grid =
[[3933 5636 7205 9556 9242 6507 8451 6627 7557 8392]
 [9484 5686 1998 5918 6878 3203 5476 6800 8799 8438]
 [4396 4746 9838 4085 6036 3831 6668 3538 2259 6346]]
The entry in the bottom-left corner -> 4396
Read off the smallest entry.
1998
Read off the entry directly below 6800.
3538
The largest entry in the last row: 9838
Read off the top-left entry.
3933
Read off the entry just left of the smallest entry.
5686
The entry in the bottom-right corner: 6346
Read off the 3rd largest entry.
9484
Read off the third entry, reading row by row.
7205
Read off the entry directly above 3538.
6800
Read off the 2nd entry on the diagonal from the top-right corner.
8799
The entry directly below 8451 -> 5476
Read off the first entry on the diagonal from the top-right corner.
8392
Read off the 2nd entry, reading row by row.
5636
The entry directly below 8799 is 2259

W = [ 35  14 -15  34  -9 -34 -35   4 -33   3   7]
The smallest entry? -35
The entry just left of 7 is 3

Read these off the grid that follows.
1) Find the entry in the top-left corner.
2) Find the entry in the bottom-right corner.
3) Find the last entry in the row that holds the smallest entry.
4) Find the fourth entry in reading order.
5) Find the largest entry in the first column.
6) Find the third entry, reading row by row.
[[-32 -10 -15 -25 -26 -16  10   9  26   9 -20   3  21]
 [ 23  16  14  -4   8  18 -22  -1 -23 -22  19  18 -12]
 [  5  25 -21  26  14 -24  24 -24 -27  19  18 -24 -23]
 [  7  24   3 -20 -23   6  -2   5 -10 -14  25  23  19]
 [-24   6 -19 -12 -22 -18  14 -14   4  10   1  -6  22]
 [ -6  17 -25  20   8 -23  20 -27 -19  23  11 -16  -9]
 [ 23  15  14   1  13  12 -23  -1 -21 -19  24  21 -15]
 [  1 -26  -9  26  26  -5   6   0  20   7 -23 -26 -28]
 [  0   3   9 -24 -22  14 -18  24   9 -24   8  21  25]
 [ 27  -6  24 -21  -7  23 -22  23  -5 -21   4  24   3]]
1) -32
2) 3
3) 21
4) -25
5) 27
6) -15

Questions about the matrix below.
1) Report the top-right entry.
2) Report the entry just right of 555.
3) Report the entry just right of 96.
4) Report the third smallest entry.
5) Report the first entry in reading order.
6) Report the entry just left of the smallest entry.
7) Report the entry directly above the largest entry.
8) Report the entry directly below 323.
480  403  314  288  406  324  539  462  497  355  376  450  323
 49  719  424  772  681  562  174  591  427  778  803  180  350
280  632  564  432  704   32  709  181  252  368  484   95  532
713  125  573  260  154  385  455  147  197  120   96  649  636
399  419  386  443  406  469  344  471  427  450  450  434  387
148  698  555  599  739  207  494  299  272  534  626   60  502
235  690  446  419  744   50  722  320  383  446  559   89  399
293  580  526  450  631  162  588  263  289  414  487  182  494
248  610  587  525  659  187  541  231  235  446  528  152  552
784  139  329   40  163  260  677  314  447   82   70  688  392
1) 323
2) 599
3) 649
4) 49
5) 480
6) 704
7) 376
8) 350

[[ -1   9   5   6  -2 -29   3 -12   9  -4  19   5  -5 -11 -23  -2]
 [ -1   8   6   5  -2 -29   3 -13   6  -3  21   7  -4 -11 -24  -2]
 [ -1   6   4   4  -1 -27   9 -13  10  -9  21  10 -10  -6 -25 -10]
 [ -4   9   6   5  -3 -30   1 -10   7  -4  19   6  -4 -10 -25  -2]]
Counting starts at 0.
The entry at row 1, column 1 -> 8
The entry in row 0 and column 0 -> -1
The entry at row 2, column 0 -> -1
Which number is the entry in row 0 and column 2? 5
The entry at row 1, column 0 is -1
The entry just left of -12 -> 3
Which number is the entry in the top-right corner? -2
The entry in the bottom-right corner -> -2
The entry in row 0 and column 1 -> 9
Which number is the entry directly above the smallest entry? -27
Which number is the entry at row 2, column 2? 4
The entry just right of -30: 1
Which number is the minimum? -30
The bottom-left entry: -4
Which number is the entry just left of -5? 5
Which number is the entry in row 1 and column 2? 6

[[-0.19, 0.16, -0.22, -0.22], [0.15, -0.20, 0.14, 0.14], [-0.10, 0.12, -0.08, -0.10], [-0.22, 0.16, -0.23, -0.21], [0.12, -0.20, 0.16, 0.13]]
The entry just left of the smallest entry is 0.16
The entry just right of -0.23 -> -0.21
Which number is the fifth entry in reading order?
Answer: 0.15
The entry just right of -0.08 -> -0.10
Which number is the fourth entry in reading order?
Answer: -0.22
